Some points, each followed by its number:
(-0.95 -0.42 0.00 -0.18 -1.48 0.57 0.83 -2.50 -0.28 -0.73 -0.36 -1.55 -0.08 -0.94 -0.31 0.78) 0
(-0.48 0.67 1.48 -0.85 -1.92 1.53 -0.27 2.42 1.51 -0.81 0.64 4.68 1.46 -1.96 1.50 0.03) 1
(0.44 -0.61 -0.13 0.28 0.67 0.95 -0.83 -1.77 -0.19 -0.08 -0.92 2.45 0.11 0.92 -0.22 -0.76) 2
(0.70 -0.85 0.44 0.62 1.63 0.74 -0.29 -1.88 0.62 -0.26 -0.95 1.44 0.33 1.34 0.37 -0.43) 3
(0.22 0.34 -1.03 0.48 1.31 -1.95 -0.62 0.44 -0.51 -0.55 -0.46 -6.24 -0.40 1.00 0.26 -0.19) 4
(0.41 -0.92 1.59 0.23 1.08 2.08 -0.29 -2.24 1.62 -0.29 -0.95 5.26 1.65 0.65 1.63 -0.35) 5
(0.77 -0.85 1.39 0.57 1.91 1.59 -0.24 -1.19 1.18 0.05 -0.72 4.24 1.27 1.70 1.19 -0.29) 6
(-1.34 1.49 0.47 -0.93 -1.34 -0.38 0.21 3.14 -0.09 1.00 1.36 -0.27 0.22 -1.47 0.38 -0.09) 7
(0.25 -0.73 -0.36 0.13 1.95 0.01 -0.26 -1.78 -0.31 0.16 -0.96 0.27 -0.26 2.54 -0.24 0.10) 8
(0.34 -0.93 -0.02 0.60 0.88 -1.12 -0.84 -1.56 -0.57 -0.50 -0.75 -1.94 0.12 0.99 -0.31 -0.83) 9
(-0.16 1.71 0.10 -0.30 -0.66 0.77 -0.69 4.64 0.14 -0.43 1.77 2.38 0.31 -0.33 0.25 -0.48) 10
(0.79 -0.71 0.40 -0.17 0.35 -0.20 0.15 -2.08 0.25 0.04 -0.88 -1.25 0.11 0.22 0.96 0.49) 11
(1.00 -1.06 0.21 1.23 2.16 -0.11 -0.13 -3.17 -0.31 0.18 -0.62 -0.87 -0.01 1.68 -0.42 0.36) 12
(0.59 1.37 -0.24 0.31 0.98 -0.96 -0.57 4.15 -0.15 -0.41 1.28 -2.80 0.03 0.81 -0.02 -0.52) 13
(1.58 -0.30 -0.91 1.24 2.28 -0.38 -0.25 0.64 -0.50 0.34 -0.46 -1.49 -0.58 2.75 -0.62 -0.25) 14
(-0.58 -0.05 -0.65 -1.02 -0.14 0.40 0.87 -0.69 -0.52 0.13 -0.36 0.47 0.13 -0.76 0.19 0.17) 15
(1.11 -0.79 -0.67 1.44 2.59 0.56 -0.04 -1.55 -0.94 -0.23 -0.48 0.85 -0.63 3.36 -0.51 0.48) 16
Which five points above are nearest to each new point by angle, seen from the average point of the numbered points? Their numbers follow each, nearest first.
(-6.59 0.27 -0.34 -0.70 -9.44 -2.22 2.82 -2.50 -2.48 5.25 2.04 1.54 -2.00 -9.47 -1.97 1.17) 15 0 7 1 10
(0.47 1.80 -0.32 0.36 0.98 -0.70 -0.59 4.90 -0.24 0.02 1.45 -2.05 -0.05 0.59 -0.19 -0.77) 13 7 10 4 14
(-1.61 0.87 -0.61 -1.15 -2.91 0.83 0.49 0.34 -1.02 1.81 1.45 0.69 -0.92 -5.23 0.25 2.33) 15 7 0 1 10
(-1.49 0.77 1.63 -1.31 -5.02 -0.97 1.54 4.37 2.16 1.30 1.61 -2.22 1.84 -4.14 1.79 0.87) 7 1 10 13 15
(-0.53 0.21 1.15 -0.62 -2.85 1.17 0.43 -0.22 0.92 -0.50 -0.07 2.50 1.06 -1.48 0.84 0.44) 1 15 7 5 10
(-0.25 1.25 -1.79 -1.12 -4.29 0.84 1.98 1.81 -1.50 -0.12 0.58 3.17 -1.32 -3.43 -2.04 0.46) 15 7 1 10 0
(0.10 -0.71 0.57 -0.13 -0.14 0.73 -0.02 -1.44 0.84 -0.33 -0.89 1.99 0.88 0.39 0.69 -0.33) 5 6 2 3 1
(-0.22 -0.38 0.54 -0.25 -1.66 0.89 -0.06 -0.33 1.25 -0.77 -0.56 1.82 0.84 -1.23 0.62 0.16) 1 15 5 0 7
(-0.20 2.02 0.30 -0.37 -0.82 1.04 -0.65 5.47 0.27 -0.28 1.95 2.77 0.46 -0.67 0.38 -0.54) 10 7 1 13 15
